Look-ups in named tables: a row name and a column name give one cell, copied from the table.

Bidefa
      Tagele  Bomo  Rudo  Geva  Kinugu  Mig  Getadet  Dek  Zafa  Bag
Bir      138    93    60   200     140   80       93  156   183  150
Ros       87    87   199   111     167   93      203   84    85  100
Sezo      80    82   204   113     169   85      212   80    84   97

Sezo, Kinugu -> 169
Sezo, Rudo -> 204
Ros, Mig -> 93
Sezo, Geva -> 113
Ros, Kinugu -> 167
Bir, Rudo -> 60
Bir, Bag -> 150

Sufesav =
|  | Kom | Sir | Nusu |
|---|---|---|---|
| Labup | 203 | -535 | -335 |
| Fenusa | -481 | 426 | -355 |
| Zov | 189 | -407 | -139 |
| Logi | 68 | -296 | -432 |
| Bezuma | -847 | -85 | 569 |
| Dabazad | -48 | -290 | -88 |
| Zuzi | -790 | -193 | 570 |
| Nepil | 198 | -308 | -610 |
| Fasimu | 243 | -128 | -878 |
| Fumid | -137 | -189 | -98 |
| Pok | -952 | 296 | 491 |

Kom of Dabazad: -48
Sir of Dabazad: -290
Kom of Pok: -952
Sir of Fumid: -189
Nusu of Dabazad: -88
Sir of Bezuma: -85
Kom of Logi: 68
Which row has the largest Nusu? Zuzi

Table Sumuze
,Fip,Fiz,Bif
Pek,49,47,43
Bidasab,41,42,45
Lor,49,36,33
Dozop,41,43,46
Karum,42,34,29
Niv,37,37,46
Dotavu,34,43,50
Tek,32,48,62
Tebez,23,15,33
Zozepo,57,86,64
Begogeb,45,43,42
Gifubin,56,40,29

Fiz of Dozop = 43
Fiz of Tek = 48
Fiz of Pek = 47
Fip of Dotavu = 34
Bif of Niv = 46
Fiz of Dotavu = 43
Bif of Dotavu = 50
Bif of Karum = 29
Fip of Gifubin = 56
Bif of Bidasab = 45
Fiz of Begogeb = 43
Fip of Bidasab = 41
Bif of Tek = 62

Lar:
        Fumu  Tadulad  Zasuda  Zel  Taz  Bepel  Paf  Tulol  Rosu
Leg      559      880     424  530  524    615  329    613   470
Dib      465      481     562  864  729    937  621    766   639
Domiba   559      481     354  641  319    830  523    728   639
Sim      838      880     493  418  216    722  621    651   809
Podiv    838      880     562  418  319    722  621    651   809

What is the Fumu of Podiv in Lar?
838
What is the Bepel of Leg in Lar?
615
What is the Zasuda of Domiba in Lar?
354
What is the Bepel of Dib in Lar?
937
What is the Taz of Sim in Lar?
216
What is the Fumu of Dib in Lar?
465
What is the Taz of Leg in Lar?
524
What is the Paf of Dib in Lar?
621

Table Gezogo
,Gerife,Lem,Dar,Zurom
Nevi,64.882,52.138,-30.803,44.905
Fipeg,26.025,-31.193,6.955,-78.978
Pega,10.253,-59.680,-88.400,47.149

Gerife of Nevi = 64.882
Zurom of Pega = 47.149
Lem of Nevi = 52.138
Dar of Nevi = -30.803
Gerife of Pega = 10.253
Zurom of Nevi = 44.905
Dar of Pega = -88.400
Lem of Fipeg = -31.193
Dar of Fipeg = 6.955
Gerife of Fipeg = 26.025
Lem of Pega = -59.680
Zurom of Fipeg = -78.978

Lonoke:
            Mus  Disoke   Silit     Bar  Dizazu    Tadi    Viti
Kamenit   13181  -22774   26625  -16881    7277    5070  -41917
Pab      -72864   24147  -69612   11192    4867    7545  -31142
Bamu      41799  -43398   20883   -5082  -16118  -21986  -48135
Duba     -38265   45551   80613    6448   -8270  -10117    3305

What is the Silit of Kamenit in Lonoke? 26625
What is the Dizazu of Duba in Lonoke? -8270
What is the Bar of Pab in Lonoke? 11192
What is the Viti of Bamu in Lonoke? -48135
What is the Mus of Pab in Lonoke? -72864
What is the Mus of Duba in Lonoke? -38265
What is the Bar of Duba in Lonoke? 6448
What is the Disoke of Pab in Lonoke? 24147
What is the Bar of Bamu in Lonoke? -5082
What is the Disoke of Bamu in Lonoke? -43398
What is the Disoke of Kamenit in Lonoke? -22774
What is the Viti of Duba in Lonoke? 3305
What is the Bar of Kamenit in Lonoke? -16881
What is the Tadi of Kamenit in Lonoke? 5070
What is the Tadi of Bamu in Lonoke? -21986
What is the Silit of Pab in Lonoke? -69612
What is the Mus of Kamenit in Lonoke? 13181
What is the Mus of Bamu in Lonoke? 41799

Sutule.tsv
	Gez	Tinase	Zore
Kir	4.4	5.1	6.2
Rukas	5.2	5.2	5.2
Tuz	5.0	5.1	5.0
Pazokeb	5.1	3.5	3.8
Namodi	0.4	4.5	6.0
Mobam	5.0	6.0	9.5
Nanopag	4.8	2.7	6.0
Tov	4.9	6.7	6.3
Muli	3.3	5.1	6.4
Forip	4.4	4.7	5.1
Dok	4.4	5.1	4.9
Velet	4.6	4.6	5.5

Dok, Zore -> 4.9
Nanopag, Zore -> 6.0
Velet, Tinase -> 4.6
Forip, Zore -> 5.1
Kir, Tinase -> 5.1
Namodi, Zore -> 6.0
Nanopag, Tinase -> 2.7
Forip, Tinase -> 4.7
Forip, Gez -> 4.4

Table Vekasu
|  | Fug | Mufugat |
|---|---|---|
| Luf | 14.4 | -40.2 |
| Vadezas | -83.1 | -42.9 |
| Dimugup | -73.2 | -92.3 |
| Mozep | 52.1 | -12.6 |
| Navaba | -89.9 | -18.3 |
| Kod | 3.9 | 36.2 |

Navaba, Fug => -89.9
Dimugup, Mufugat => -92.3
Kod, Mufugat => 36.2
Dimugup, Fug => -73.2
Mozep, Fug => 52.1
Vadezas, Mufugat => -42.9
Luf, Fug => 14.4
Navaba, Mufugat => -18.3
Mozep, Mufugat => -12.6
Luf, Mufugat => -40.2
Vadezas, Fug => -83.1
Kod, Fug => 3.9

Table Fabuf
,Lemomas,Tofot,Bubivu
Lukore,106,104,111
Gilut,109,103,114
Rop,114,111,117
Veb,149,112,102
Bemeve,60,241,51
Zofo,89,117,248
Devesu,122,130,162
Tebupim,103,161,222
Vudut,114,130,101
Sinogin,108,132,109
Dom,122,134,131
Vapozi,111,129,132

What is the Bubivu of Zofo in Fabuf?
248
What is the Tofot of Vudut in Fabuf?
130
What is the Bubivu of Lukore in Fabuf?
111
What is the Tofot of Bemeve in Fabuf?
241
What is the Tofot of Dom in Fabuf?
134
What is the Bubivu of Vudut in Fabuf?
101
What is the Lemomas of Dom in Fabuf?
122
What is the Tofot of Lukore in Fabuf?
104
What is the Bubivu of Tebupim in Fabuf?
222
What is the Lemomas of Sinogin in Fabuf?
108
What is the Lemomas of Zofo in Fabuf?
89
What is the Bubivu of Vapozi in Fabuf?
132
What is the Tofot of Vapozi in Fabuf?
129
What is the Tofot of Zofo in Fabuf?
117
Row with the largest Lemomas: Veb

Table Vupat
         Tedun  Bebe
Pok       47.0  41.5
Monomun   17.1  98.1
Tef       34.0  54.5
Tadotop   50.2  67.4
Sugiv     66.1  46.9
Samugef   53.6  90.2
Litikiv   42.0  55.5
Gen       56.6  46.5
Lis       50.2  58.1
Pumege    34.2  32.8

Tedun of Sugiv: 66.1
Bebe of Samugef: 90.2
Bebe of Tef: 54.5
Bebe of Tadotop: 67.4
Tedun of Tadotop: 50.2
Tedun of Gen: 56.6
Bebe of Gen: 46.5
Bebe of Pumege: 32.8
Tedun of Pumege: 34.2
Tedun of Samugef: 53.6
Tedun of Pok: 47.0
Bebe of Litikiv: 55.5
Tedun of Lis: 50.2
Tedun of Litikiv: 42.0
Tedun of Monomun: 17.1
Tedun of Tef: 34.0
Bebe of Lis: 58.1
Bebe of Pok: 41.5
Row with the largest Bebe: Monomun

Table Tegatup
         Tul  Vem  Nev  Tun  Bof  Zesezi  Vom  Vad  Dez  Faz
Fefer    231   50  193  167  215     115  142   47   77  165
Fep       30  210   91   71   75     185  136  213   89  125
Sud      176   86  214  205  209     146   89  102   47  121
Kod      101  111  172  211  141     126   22  139   75   45
Rufizog  249   36  194  158  225     108  157   30   83  181
Dufabo    51  200  148  138  117     202   94  219   45  102
Fikado   155  133   98   25  136     145  244  103  119  231
Mok       27  208  125  124   92     194   89  225   64   90
Zubor     82   98   45   96   42      49   75   96  195   58
Kadi     194  114  147   58  189     161  249   88   82  251
Tovin    110  183  144   77  150     205  200  173   53  201

What is the Vem of Fep in Tegatup? 210
What is the Bof of Zubor in Tegatup? 42
What is the Vem of Fikado in Tegatup? 133
What is the Vad of Fikado in Tegatup? 103
What is the Vad of Dufabo in Tegatup? 219
What is the Zesezi of Kod in Tegatup? 126
What is the Vad of Zubor in Tegatup? 96
What is the Tul of Tovin in Tegatup? 110
What is the Vem of Dufabo in Tegatup? 200
What is the Tul of Fikado in Tegatup? 155
Which row has the largest Vom? Kadi

Table Busimu
,Lemeb,Tetupok,Filikem,Vepa,Mosali,Vaf,Zomapi
Goli,54,61,33,61,32,67,58
Vuzavot,57,61,24,38,64,35,57
Zukov,28,54,42,70,29,39,48
Vazadim,51,53,31,32,64,31,46
Koragof,41,31,76,43,52,44,58
Mezusan,33,61,33,67,28,49,51

What is the Lemeb of Mezusan in Busimu?
33
What is the Zomapi of Koragof in Busimu?
58
What is the Mosali of Vazadim in Busimu?
64
What is the Vepa of Koragof in Busimu?
43
What is the Lemeb of Koragof in Busimu?
41
What is the Vaf of Vuzavot in Busimu?
35
Row with the largest Lemeb: Vuzavot

Rofu.tsv
	Nokaze	Dako	Dibipaf
Zego	198	47	137
Rogu	238	65	120
Samet	232	247	65
Gade	117	100	82

What is the Nokaze of Zego in Rofu? 198
What is the Dako of Samet in Rofu? 247
What is the Nokaze of Gade in Rofu? 117
What is the Dako of Zego in Rofu? 47
What is the Dako of Gade in Rofu? 100
What is the Dibipaf of Zego in Rofu? 137
What is the Dako of Rogu in Rofu? 65
What is the Dibipaf of Rogu in Rofu? 120
What is the Dibipaf of Samet in Rofu? 65

Vezep
       Bov  Tete  Mafal  Somu
Rad    173   121    137    98
Nes    110   200    178   127
Togub  158   117    156    36

What is the Mafal of Nes in Vezep? 178
What is the Somu of Togub in Vezep? 36
What is the Bov of Nes in Vezep? 110
What is the Bov of Rad in Vezep? 173
What is the Tete of Togub in Vezep? 117
What is the Somu of Rad in Vezep? 98
What is the Mafal of Togub in Vezep? 156
What is the Mafal of Rad in Vezep? 137
What is the Tete of Rad in Vezep? 121
What is the Tete of Nes in Vezep? 200
What is the Bov of Togub in Vezep? 158
What is the Somu of Nes in Vezep? 127

